The rows of Z fall into 3 groups, and each row is roughly a mix of its group's hidden directions; some rows fit no group.
Z:
[[ -7  40  -9   4   3  12   8 -12  -8  -7  14  14]
 [  6  20  -8  -1  15  10  13 -28   7  -7  27  -2]
 [ 14  27   3  16  11  -2   2 -21  18  -7  18  13]
 [-11 -12  -7  17   6   3  -5 -10  15  22  14 -30]
 [-17  -8  29  -3  12 -13  13  21  13  18  -8  -3]
 [ -8  30  -9 -14  -4  18  22  -7 -13  -3  16  -9]
 [  5   8 -18 -29 -12  11  -2  -2  29  12  -7   5]
 [  9  -4  23 -24  -8  -5 -10   6  10 -15 -28  10]
 [-15 -10  -5 -13 -23   8 -27   9 -24  10   5   3]
 [-25  12  -3   2  26  -3 -14  -1   9   8 -24 -15]
 [  9  24   4   0  12  -7 -14 -15  -4 -17 -27  18]
 [ 19   0  -5  13  21  -7  13  -2  18 -12 -23 -20]
 [-11  -3  32  15   4   0   5  -1 -19   9  19  18]
 [-26  -5   2  -5  23  -5 -10   9  31   2 -11   7]
 [-11   5 -15 -11 -11 -13  15  25  -3 -11   7  28]
 [-11  27  12  -1   2  -4  25  -8   3 -24  17   7]
 [ 11  28  12   8  -9   4  25   9 -14  -6  17  13]
 [-12 -21   8  24  -4 -19   0   6 -29   4  -9  -2]
 [-18 -26   9  -9   1   3   9   4  20   5  14 -27]
 [-12  -4 -25  15  -9  -7  12   2   1  15  28 -17]
 [ 18   9 -16  15 -23  -5 -15  11  -7  21  -8  15]
 [ 12  -3 -17 -16  -6   9  32  -6  22  -6 -12  -7]
 [ 18  31  11  14  -4  -5  17  -4   4  -6  15  20]
 [  0  28  16 -18   1  18  16  -6  19  -6  12  10]
 [-10   3  18 -15  29  13  11  -4  -6 -25  -2  13]
 [ 17 -19 -12  13  11 -10  25  -3  12  -2 -23 -13]
 [ 23 -13   1   6   8  -2  -2  -1   7  -3 -10 -41]
 [ -6   1   7   9   9  -2 -26  -9  35   4 -12 -16]
 [  6  -8  -9 -12 -11 -15  16  18 -30   2 -21   6]
 [  0 -15 -14   5  21   4  -3 -18 -14  -7  23  24]
 [-25   8 -13   2  18 -18 -11   3  27  -1 -12  10]
 [ 21   3 -12  16 -27  -7  -5 -14 -11  14   5 -21]
 [ 10  34  14   9 -10   2  20   2   3  -4  17  16]
 [ 17  18   3  -8  -6  -2  -1   3 -19 -17 -16  31]
 [ -1  13   2 -17  -1 -13   1  10  -1 -23 -18  31]
 [ -1  17   8 -11 -21   4   5  11  12   5 -16 -33]
 [ 19 -34 -13  -6  -4   4 -10  -8  -2  -6   0 -25]
 [ -4 -13  -3 -23  -9 -14   9  14  -6  12 -29 -18]
 [-19 -21 -10  -8  29 -11  -5   1  -9  10 -21  -5]
 [ 11  -8  11  14   6  14 -11 -22   1  15   2 -32]
 [ -1   3  11  10   1  20  -9 -14  22  -5  35   4]
 [-19  17  -5 -23   8  -6  30  -3 -11   9   3  13]
 [-12 -13  10  16  -4  -5  18  -3 -31 -11  21   6]
 [  7  -9   7  -8  -9  20  21  17 -24  -1  20  13]
 [ 10  -3 -15  17  14 -22   1   2   8 -11 -27 -21]
 [-25 -19  -8 -12  12  -4 -10  10  -7  10 -26 -15]
 [ 18   4 -21  -6  14  -4   0 -30  11  -6  -2 -23]
 [ -1  28  -9   7  19 -11  -8 -18  -4 -17 -16  16]
 [-36   7   5 -25  -1   0  11   0  12  16   3  12]
 [-21  14   2   9  -4 -34 -13   2   3  13  -6  18]
 [-25   6  24  -3 -18  -1  -3   4 -20  11  11  19]
 [  9 -16  -7   0  -4 -16   9  17 -32  -1 -15  18]
 [ 11 -15   2  -1 -29  -8   1  -8   5   7   5 -35]
 [ -8   8  -9  10   8 -19 -23 -11  27   7 -20  -7]
 [-20   4  -8   6  -8 -33 -14   0   2  17   0  22]
 [ -1  35  -2 -22  -2   5 -11   1  25  -7  -6  -1]
 [ -2 -15 -14   6 -27 -11   3   7   9  20  15 -24]
 [ 11  28  -7  -7  19  20  -6 -11  15  -8   2 -19]
 [  4 -13   4   9  -7  -2 -11 -17  14  15   0 -38]
 [ -5  12   6   7  -1  21 -13 -18  26  -5  26  -6]
 [-21   3   7  -4 -15 -13 -16   3  -2  27   3  26]
 [ 27  -9 -14  11  27  -2   7  -9  25   2   0  -3]
 [ -8  -5  -5 -20 -20  22   2  -2 -15  -3  29  10]
 [  7 -16  -7  -1 -18  12 -14 -16   8 -10  27  20]
 [ -6  33   2  19   3  18 -14 -10  12  -9  15   3]
 [ -8  12   5  -8  23   7   1  11  -5 -14  -9  36]
 [ -7 -10  35  15   2   9   0   7 -30   3   1  -2]
 [ 28  11  -5   7 -23   4   4  -6 -31   0   5   4]
 [ -3 -20  13  18   7  -2  13  -7 -18   7  27  18]
 [ 15  16  -3  17  25   7   8 -20  -2 -11  24   3]
 [-15   7  -7  -2 -10   7  -4  -6  -8  -4  17  41]
 [ 13 -30   2  15   9 -17 -22   6   5   0 -20  -2]
 [ -7  14  16 -20 -11  29  -9   2 -13  -7  20   2]
 [ 16  17  -9 -23   4  17  -8  -2  32   4  -5  -3]
 [  4  25  -2  15  -5   5 -11 -18  14 -10  17  26]
 [-16  29  -3 -19 -11  12  20 -10   3   3  18   7]
 [ 18 -14  16   5  15 -10   5   0  20   5  -6 -31]
 [ 10  -6 -31 -22 -12  10  19  -7  18  -7   1  -3]
 [ 23 -13 -28  -2  13   6 -27  -1  11   4   2 -10]
 [-10  10  23 -15 -10  25 -17   4 -15   5  19   8]
 [  7  -1   3 -13 -20 -14 -14  20  14   1 -24  20]
 [ -1  23   6  -1 -21   5  18  25  -7  20 -13   3]
 [ -1   8  12  29  20  10 -12  -6   6  -8  23  16]
 [ 15  21  -1  -4  -5  -8  -9   3 -11 -12 -23  31]
 [ 11  -8  13  -6   0  34  14   0 -16 -16  11 -15]
 [  3  17   0 -25  -5  25   8  -7  15  -5  24  11]
 [ 11 -23  31 -17  -4  24   1  12  -2   3  -3  -1]
 [ 20   1  -2   4  15   4   8   3  16  -9 -30 -25]
 [  8 -13 -20  13   7 -19  31  -8  12  -8 -10  -4]
 [  7   6 -12 -22  -8   6   9  -2  34  15 -17   5]
 [ -1  17  -8  19   8  15 -28 -19  16 -11   8  -3]]
One row of each group comes first, with its name. Which group is each row after those in?
[-10 -12  13  11  -6   5  20  -2 -32 -15  19   0]	<105>
[  0   9  -3  18  24  19   2 -10 -14 -11  28   6]	<118>
[ 15  -8   7  -8 -18  14  21   8 -28  -5  18   1]	<91>

[ 10 -15   9   9  -8   7 -12 -14   9  18  -1 -35]	<91>
[  7 -19 -12  16   7  -3 -13   6 -25 -16  -5 -25]	<105>
[  7   5 -16  -2   9  -1  19 -16  14 -12  32  14]	<105>
[ 14   2   9 -17 -20  -9  -9  17   2  -7 -25  24]	<91>
[  0  10  17 -15  20   5  10 -14 -12 -32  -7   9]	<91>
[ 22   2  11  -2  16  29  14  -3   3 -18   6 -17]	<105>
[ -1   9   7   2  -3  16   0 -18  21  -5  36  11]	<118>
[ 10  27   3  13  15   2   8 -21  14  -7  23   9]	<118>
[-11 -26   9  -6  -5   1   3   0  20   9  10 -33]	<91>
